Each row is where one point has got to under a steady rotation. How many ticks took it there?
The counts run from 0 to 484.
[4, 12, -7, -18, 3, 15, -12, 37, 34, 10, -4, 13, -18, -10, -6, -12, 7, 5, 13, 0, -5, -18, 5, -6, 6, -8, 10, -4, -1, -6, 12, 8, 9, -16, -18, 21, -18, -1, 36, -1, 1, -3, -9, -20]  188
[8, 2, 2, 18, -8, 18, -3, 10, 28, 17, 1, 9, -14, -22, 12, -20, -15, 6, 18, 12, -2, -13, 2, 5, 16, 6, 22, -6, -5, -22, 11, -25, 28, -6, -12, 27, -13, 9, 6, -2, 15, -4, -6, 0]  135
[1, 15, 2, -5, 8, 18, -6, 15, 21, 7, -1, 18, -12, 3, 18, 12, -8, 25, 14, -2, -2, -12, -6, -15, -13, 5, 9, -16, -7, -17, 25, -13, -21, -1, -25, 16, -22, 3, 32, -15, 17, -7, -5, 8]  54
[4, 27, 5, -5, 0, 20, -12, 22, 14, 0, -10, 15, -6, 4, -7, -12, -4, 9, 11, 3, -5, -16, 7, -28, -15, -2, -2, -9, -11, 9, 4, 3, -9, -13, 3, 21, -42, 9, 27, -10, 17, -25, 0, 16]  346
[0, 29, -1, -6, -1, 7, -9, 17, 21, 17, -10, 18, -8, 7, -8, -14, 5, 0, 16, 1, -14, -18, 8, -12, 6, -3, 1, -3, -6, 8, 4, 9, 25, -33, 6, 25, -31, 4, 34, 1, 17, -1, -2, 0]  338
[3, -6, -11, 10, -7, 8, 6, 5, 9, 5, -11, 6, -15, -23, 8, 0, -13, 31, 10, 16, -16, -11, 16, 1, -17, -6, 24, -2, -10, -1, 9, 7, 6, -7, 0, 42, -35, 8, 15, -16, 12, -1, -6, -11]  372
[-7, -1, -1, -4, -6, 4, -10, 13, 15, 22, -6, 11, 5, -13, 3, -7, -7, 14, 12, -27, -26, -33, 15, 6, 6, 5, -4, 3, -20, -5, 32, 7, 8, -33, -2, 24, -22, 3, 14, -3, -1, -1, -20, 3]  168
[9, 8, -3, -12, 13, 22, 3, 19, 19, 2, -20, 17, 11, 10, -2, -4, -8, 21, 26, -11, -12, -15, -8, -16, 10, 6, 8, -4, -17, -3, 10, -18, 10, -15, -12, 23, -30, 1, 32, -8, 4, -9, -17, -9]  342
[-1, 16, -2, 13, -10, 27, -19, 22, 30, 8, -7, 9, -25, -9, 10, -1, 16, 2, 4, 8, -8, -18, 2, -16, -7, 7, 10, -14, -7, 1, 3, -9, 2, -17, -10, 21, -31, 0, 33, -15, 12, 2, -6, -11]  47
[5, 7, 16, -15, -13, -2, -24, 12, 16, 23, 0, 5, 10, -5, 9, -14, -17, 19, 10, -29, -4, -27, -1, 1, -1, -18, -1, -14, -7, -3, 25, -5, 14, -27, -14, 23, -11, -1, 25, 1, 1, 1, 0, 17]  321
[-3, 5, 1, 12, 24, 6, -27, 9, 13, 1, 18, 14, -14, -3, -3, -7, -4, 11, 16, -2, -18, -4, -14, -19, -16, 21, 22, -11, -5, -1, 21, -21, -1, -14, -4, 22, -38, 11, 7, 10, 7, -10, -5, -3]  109
[-2, 3, 1, 0, -20, 6, -17, 19, 15, 5, 3, 9, -15, -18, 8, -21, -9, 16, -3, -18, -3, -23, 14, 3, 0, -25, 1, -7, -16, 13, 18, -7, 9, -29, -10, 33, -21, 3, 17, -16, 0, 10, -11, 1]  318
[5, 13, 17, 1, 20, -11, -37, 17, 11, 14, 8, 0, -7, -10, 0, -13, -9, 9, 10, -1, -13, -9, -6, 3, -30, 1, 16, -3, 8, -2, 21, 10, 15, -21, -1, 30, -16, 12, 15, 21, 18, -17, 1, -3]  249
[6, 18, 4, -30, 0, -2, -3, 21, 13, 11, -10, 17, 5, -1, -3, -24, -8, 13, 13, -16, -7, -22, 0, 0, 15, -21, 7, 4, -4, -2, 22, 9, 13, -28, -14, 25, -20, 3, 29, -9, -1, 0, -9, -4]  330
[17, 14, 0, 2, 9, 14, -12, 0, 10, 7, -6, 13, -6, 6, 28, 4, -7, 26, 17, 6, 12, -5, -5, -2, -20, -7, 18, -11, 4, -24, 8, -15, 0, -10, -22, 25, -19, -6, 34, -5, 27, 8, 2, 5]  64
[1, 9, 20, -6, 21, -7, -17, 22, 11, 8, 8, 10, 5, -4, -5, -22, -29, 19, 12, -10, -12, -18, -12, -5, -19, 2, 18, -6, 6, 1, 29, 2, 6, -10, -9, 20, -20, 25, 8, -1, 9, -27, -10, 8]  258
[7, 2, 11, 8, -7, 3, -15, -4, 10, 15, -13, 16, 4, -16, 20, -5, -14, 15, 1, -21, -13, -21, 13, 14, -11, -15, 8, -25, -19, -11, 19, -2, 11, -36, -10, 25, -20, 2, 13, 8, 10, 9, -11, 0]  310
[-1, 6, -16, 13, 12, 12, -5, 9, 13, 10, 2, 6, -28, -12, 10, 12, -2, 21, 21, 16, -10, 0, 15, -6, -16, 10, 14, -1, -5, -18, 13, -4, 0, -2, -7, 36, -32, 1, 27, 10, 24, -5, 4, -11]  369
[8, -3, 5, 13, -9, 9, -16, -3, 9, 13, -13, 11, -2, -18, 23, -8, -7, 12, 1, -17, -9, -19, 14, 13, -5, -15, 12, -19, -17, -8, 15, -5, 17, -38, -10, 29, -21, -2, 11, 3, 6, 16, -14, -6]  309
[9, 6, -5, -15, 3, 22, -14, 32, 34, 8, -7, 12, -13, -11, -2, -15, 4, 10, 13, -3, -2, -18, 2, -5, 7, -9, 15, -7, -2, -2, 3, -1, 16, -16, -19, 21, -19, -4, 36, -6, -2, 2, -10, -23]  189
[17, 3, 9, 4, 8, 11, -7, 13, 11, -5, -21, -3, -1, -10, 19, -6, -15, 35, 22, 1, 12, -10, 5, 13, -16, -16, 8, 3, -4, -11, 0, -19, 7, -5, -16, 40, -21, 4, 30, -9, 14, -2, -10, -3]  73
[6, 16, 6, 17, 4, 7, -16, -5, 1, 8, -7, 19, -13, -9, 13, -16, -10, 10, 9, -12, 6, -13, 19, 7, -15, -18, 6, -30, 4, -18, 1, -8, 5, -32, -17, 19, -33, 0, 14, 17, 21, 8, 1, 10]  453
[1, 18, 23, 5, -9, 0, -16, 7, 6, 3, -12, 3, -3, -13, 4, -19, -16, 15, 9, -27, -3, -18, 15, 1, -13, -22, -9, -26, -5, -1, 7, -14, -5, -26, -11, 26, -35, 8, 15, 6, 7, -10, 1, 16]  463
[7, -1, -11, 10, -8, 12, -5, 1, 13, 15, 3, 16, -14, -24, 20, -9, 4, 10, 16, -7, -9, -18, 9, 11, 16, 6, 18, 2, -7, -37, 27, -14, -4, -20, -21, 25, -24, -4, 4, -7, 4, 11, -14, 3]  297
[16, 5, 7, -4, -2, 24, -15, 11, 21, 12, -19, 18, 6, 5, 5, -8, -9, 16, 5, -5, -5, -23, -6, -18, -14, -11, 19, -30, -3, 4, -5, -5, 18, -22, -14, 14, -27, 1, 31, -6, 9, 1, -5, -5]  192
[14, 3, -2, -4, 7, 6, 2, 8, 23, 16, 5, 23, -9, -18, 6, -19, -12, 7, 16, 12, -12, -9, -13, 0, 15, 4, 42, -2, 0, -29, 26, -2, 14, -8, -16, 22, -16, 10, 5, -4, 6, -2, -10, -10]  125
[-9, 11, -7, 7, -11, 2, -12, 10, 18, 10, 10, 4, -18, -9, 2, -12, 3, 14, 20, -22, -11, -14, 6, 0, 20, 1, -7, 0, -6, -6, 16, -29, 8, -30, -11, 34, -32, -5, 22, -2, -2, 17, -1, 5]  468
[-15, 17, -1, 8, -8, -2, -14, 14, 20, 14, 10, -2, -22, -9, 0, -12, 3, 10, 22, -21, -10, -14, 10, 3, 17, -1, -13, -2, -1, -8, 17, -25, 7, -27, -12, 33, -30, -3, 27, 4, 2, 9, 6, 10]  467
[0, 3, -10, 12, -11, 9, -7, 3, 16, 21, 10, 13, -15, -24, 16, -8, 8, 5, 19, -5, -9, -19, 13, 9, 19, 12, 10, 5, -3, -38, 29, -7, -2, -18, -14, 23, -23, -4, 5, -4, 7, 10, -6, 10]  296
[0, 15, -5, -4, -4, 16, -39, 18, 5, 2, 12, 13, -12, -7, 3, -14, 4, 9, -5, -22, -4, -22, 12, -14, -21, -10, -4, -9, -11, 10, 20, 1, -12, -27, -14, 20, -31, 2, 13, -2, 6, -6, -4, 9]  174
[-1, 8, 3, 18, 13, 27, -25, 24, 22, -1, 5, 20, -23, -18, 10, -13, -1, 3, 9, 9, 11, -17, 14, -4, -15, 7, 11, -14, -8, -15, 12, -10, -11, -5, -13, 16, -25, 14, 3, -4, 12, -14, -19, 7]  433
[14, -2, 22, 1, 5, -6, -26, 10, 18, 13, -8, -4, 13, -15, -7, -13, -5, 13, 22, -5, -26, -17, -16, -4, -11, 10, 22, -4, 2, -3, 15, 3, 17, -21, 7, 26, -30, 10, 12, 4, -9, -15, -9, 0]  105
[18, 17, 8, -11, -12, 0, -18, 0, 11, 10, -16, 12, 9, -4, 5, -11, 10, 3, 7, -11, -19, -13, -11, -9, 5, -12, 16, -2, -12, 0, 10, 2, 15, -42, 3, 31, -34, -5, 28, -4, -1, 8, -4, -5]  481
[10, 23, 5, 6, 2, 6, -12, -4, -5, 21, 2, 9, 4, -8, 17, -15, -9, 4, 19, -18, -2, -16, 12, 8, 4, 0, 0, -3, 1, -35, 27, -9, 0, -21, -19, 22, -18, 1, 5, 17, 29, -11, 3, 20]  151
[-17, 13, -2, 3, 7, 7, -16, 25, 17, 5, 14, 13, -28, -14, 8, -6, -9, 14, 5, -20, -2, -9, 18, 8, -1, -12, -8, -10, -18, -3, 27, -16, -7, -19, -19, 32, -17, 7, 22, 8, 8, -2, -9, -5]  315
[30, 1, -4, -2, -10, 19, -11, 0, 9, 4, -21, 4, 1, -17, 11, -4, 3, 20, 14, 14, -3, -15, 3, -8, -18, -9, 30, -1, -5, -13, -3, 10, 5, -10, -4, 34, -38, -8, 23, -12, 7, -2, -1, -2]  363
[3, 8, 6, 13, 20, 26, -22, 23, 24, 1, 3, 21, -17, -16, 10, -11, -5, 6, 11, 4, 7, -14, 9, -4, -13, 10, 12, -14, -6, -25, 17, -11, -14, -2, -18, 11, -24, 15, 5, 2, 13, -20, -17, 7]  432
[15, 25, 5, -14, 12, 21, -26, 21, 9, -3, -6, 11, 0, 10, 3, -19, 1, 6, 12, -17, 8, -8, -5, -15, -6, -16, 3, -10, -5, 2, 1, -17, 7, -23, -21, 22, -26, -5, 33, 10, 12, -8, 1, -5]  334
[0, 4, 0, 22, -9, 22, -23, 17, 26, 9, 3, 22, -23, -21, 11, -21, 1, 2, 4, 14, 7, -27, 18, 0, -11, 2, 17, -12, -4, -8, 7, 3, 4, -14, 0, 18, -29, 12, 1, -15, 8, -1, -17, 16]  435
[17, 7, 4, 5, -4, 10, -8, -9, -6, 2, -10, 22, 0, -24, 22, -10, -7, 16, 0, -16, -4, -17, 13, 6, -8, -15, 19, -13, -16, -28, 22, -1, -17, -26, -24, 21, -30, 1, -2, -4, 10, 3, -12, 8]  300
[11, 10, 0, 4, 10, 9, -12, 2, 11, 19, -7, 2, -10, -11, 10, 12, -5, 18, 27, 10, -11, -2, 8, -5, -23, 10, 14, -12, 1, -27, 13, 8, 1, -3, -7, 28, -28, -3, 30, 18, 24, -16, 10, 1]  367
